Each path below is one point turned by a fixed rotation once a step. After each direction that follows a path, write how fast that rotation turns it, in deg/step (0 if it stays still).
Each turn is a multiple of 5 degrees from 10 to 175, or 0.
Each row of a path follows its step; steps can be skipped.
Path 1:
step 0: [ 1.17 -1.75 -0.26 -1.86  1.00 -0.82 -2.12  0.69 -0.59 -2.33 -3.74 -4.10
  0.37  2.43  3.70  4.77  0.25 -3.24 -1.25 -1.93  5.22 -0.40  4.25  2.37
  2.94  2.08  0.84 -1.45 -2.35  0.36  1.36  0.41  2.21 -3.66 -3.00 -2.82
  2.52  3.07 -0.11]
step 1: [ 0.95 -0.50 -1.12  3.17  4.80 -5.60  0.74  0.96 -2.38  2.44  0.51 -1.80
  0.48 -0.48 -0.32 -2.90 -4.34 -0.08 -3.47 -0.31  1.59 -1.23 -1.33  2.38
 -4.95  0.82  4.20 -2.29 -0.56  0.81 -0.35  4.27  1.45  0.37  4.63 -2.17
  1.01  1.16 -1.00]
step 2: [ 5.08 -2.27  0.15  2.78  0.82  2.14 -2.18  1.72  0.54 -0.25 -1.54 -1.48
  1.04 -1.60 -0.82  1.02 -4.58 -1.57  1.53 -2.15 -0.12  4.98 -7.32 -2.22
  1.64  3.65  0.96 -1.72  4.84 -1.07  0.62 -0.80  0.03 -0.96 -2.95  1.02
  1.04 -0.25 -0.76]
step 3: [-1.01  0.42 -0.68 -6.01  2.77 -4.00  0.92  2.92 -2.64  0.69 -2.11 -1.41
  4.40  2.08 -0.08  1.03  0.59  0.58 -5.03  4.52  1.93  0.81 -0.47 -1.59
  0.66  0.32  0.48 -3.51  1.58 -1.61 -1.96 -3.97 -2.63 -0.89 -2.08  4.42
 -0.54 -0.64  1.21]
step 4: [ 0.09 -2.02  1.25 -1.03  0.06 -4.95 -1.88 -2.98 -2.56 -4.42  2.13 -2.87
 -1.57 -3.83 -1.67 -0.94 -3.90 -2.08 -2.29  0.98 -2.57  1.41  0.71  2.96
  0.47  3.30 -0.94  4.11 -3.76  1.61 -3.68  0.09 -0.55  0.40 -3.36  0.70
  3.35 -0.22  1.38]
step 5: [-1.43 -3.58 -4.28  1.93  1.46 -3.48 -0.83  2.95 -2.94 -0.29 -1.62 -0.40
  0.98 -1.80  6.24  2.14  0.31  1.78  1.25 -4.98  1.64  5.64 -0.38  0.23
  0.11 -3.52 -0.99  1.52 -0.33  3.34 -0.73  0.94 -0.11 -3.78  1.17  1.54
 -0.10  1.02  0.39]
step 6: [ 5.52  1.51  0.78  0.36  4.37  1.39  0.29  3.36 -0.98  2.09 -1.95 -0.65
  0.23  2.15 -1.92 -1.12 -0.39 -1.33 -0.85  1.34  0.16  1.21 -2.57 -2.71
 -2.70  2.23  1.82  3.94 -5.60  0.35 -0.03  2.41 -3.94 -1.65  2.83  2.85
 -1.14  2.73  3.95]
step 7: [-2.77  3.78 -0.71 -1.28  0.81  1.49  2.28  2.50 -1.77 -1.18  1.37 -4.23
  3.03  3.33  0.07  1.66 -5.21  0.44  3.57 -3.38  0.62 -0.24 -2.73  3.05
  2.21  4.86 -0.46  0.44 -1.99 -2.28  0.81 -3.25 -0.70 -3.60 -2.54 -0.44
  2.85 -0.15 -1.32]
step 8: [-2.67 -4.49 -4.12 -1.02  1.43 -4.25  0.02  1.49  1.26  2.92 -0.55  3.69
  0.96  0.29  2.04  1.76 -2.05 -0.21 -3.73  1.23  2.80 -1.89  0.71  2.39
  4.15  5.15  3.31  1.45  1.04 -0.94 -2.10  1.89 -3.79  1.68  1.61 -1.64
  1.66  1.24  1.07]
step 9: [ 3.83 -1.06  0.78  1.75 -1.75 -4.93 -3.23  0.44 -0.77  0.22  1.58 -3.44
 -0.06 -3.55 -1.91 -1.31 -0.13 -0.66  2.28 -1.92 -2.37  0.37 -0.74  1.37
 -1.83  2.42 -1.57 -1.02  4.64 -2.49 -0.54  2.09 -3.54 -5.78  1.82 -1.12
  1.37  0.44  5.44]
step 10: [-1.85  0.51 -2.62  1.29  2.47 -3.92 -1.14  1.51  0.30 -0.65 -7.22  0.50
 -1.26  0.94 -1.65  4.87  0.58 -1.82  2.44 -0.81 -3.81  1.51 -1.60 -2.05
  0.12 -1.06  3.58 -4.03 -2.29 -1.68 -1.08 -2.20 -1.76 -2.98 -1.57  4.17
  0.28  0.49 -1.53]
Speeds:
[-0.62 -0.35  0.85 -1.03 -0.44 -0.30  0.64  0.18  0.97 -0.44  0.65 -0.63
  0.04  1.30 -0.35 -0.80 -0.04  1.88 -0.27 -0.12  0.57 -0.48 -0.49 -0.88
  1.36  0.83 -0.72  0.36  0.20 -1.20 -1.42  0.98  0.28  0.36 -1.19  1.14
 -0.35  1.30 -1.07]
85
[-0.45  0.36  1.30 -0.47  0.28  0.40 -0.87 -0.59 -1.41 -0.22  0.80 -1.10
  1.08  0.95  0.28 -0.92  0.24  1.13  1.43 -0.03  0.69  0.37  0.18  1.26
  0.30 -1.04  0.55 -0.13  1.86  0.75 -0.65 -0.90 -0.12 -1.43  0.88 -0.55
 -0.26  0.28  0.27]
170
[-0.76 -0.63  0.05  0.51  1.12  0.24  0.30 -0.88  1.83 -1.31  0.28 -0.61
 -0.16  0.50 -0.71 -0.04  0.89  1.17 -0.72  0.36 -0.65  0.34  0.48 -0.15
  0.59  0.24 -0.09  0.95  0.53 -0.03  2.40 -0.55  1.12 -0.09  1.30  0.23
 -0.67 -1.27  0.33]
0
[ 0.38  1.14 -1.51 -0.28 -1.68 -0.07 -0.11  0.24  0.56 -1.28 -1.70 -0.11
 -0.74  0.01 -0.08  0.08 -0.82  0.17  1.11 -1.39  0.66  1.60 -0.25  0.68
  1.56  0.16 -0.76 -0.55  0.17  0.03  0.07 -0.84  1.03 -0.37 -0.41 -0.53
 -0.64 -0.59 -0.32]
145
[ 0.37 -1.30 -0.10  0.21 -0.79 -0.08 -0.24  0.83  1.68 -0.68 -0.59 -0.05
  0.38  0.66 -0.60  1.10 -0.22 -0.51  0.64  0.06 -0.16 -2.44  0.01  0.57
 -1.01  0.82  0.83 -1.00  0.63 -0.58 -0.87 -0.06  0.76 -1.25  1.19 -1.10
 -0.26  0.44 -0.36]
40
[ 0.13 -0.79 -0.39 -0.41 -0.12 -1.32  1.18  0.61  0.29 -0.04  0.53  0.24
 -0.48  1.28  0.25 -0.17  1.47  0.02  1.12  0.51  0.73  1.21  0.25  0.99
 -0.93  0.52  0.19 -1.44 -0.43  0.79  0.50 -0.30 -1.38  0.74  0.73  0.87
  0.28 -0.60 -1.99]
155
[ 0.64 -1.38  0.81 -0.95 -0.28  0.21  0.36  1.21 -1.17 -1.30  0.16 -0.25
  0.95  0.30  0.77 -0.07 -0.75 -0.27 -1.85 -0.07 -0.38  0.82 -1.32 -0.60
 -0.66  0.46 -0.89  0.17 -0.50  1.51 -0.74 -0.98  1.26  0.49  0.91 -0.35
 -0.48 -0.49 -0.23]
25
[-1.50 -1.18 -0.34 -0.75 -0.56 -0.43 -0.71 -2.00  0.30  0.62  0.03 -0.31
 -0.51 -0.24  0.57 -0.35  0.23 -0.62 -1.27  0.52  1.43 -0.57 -0.63  1.44
  0.22  0.31 -1.78 -0.06 -0.90  0.47  0.04  0.67 -0.41 -1.21 -0.25 -1.21
  0.04 -0.58 -0.12]
90
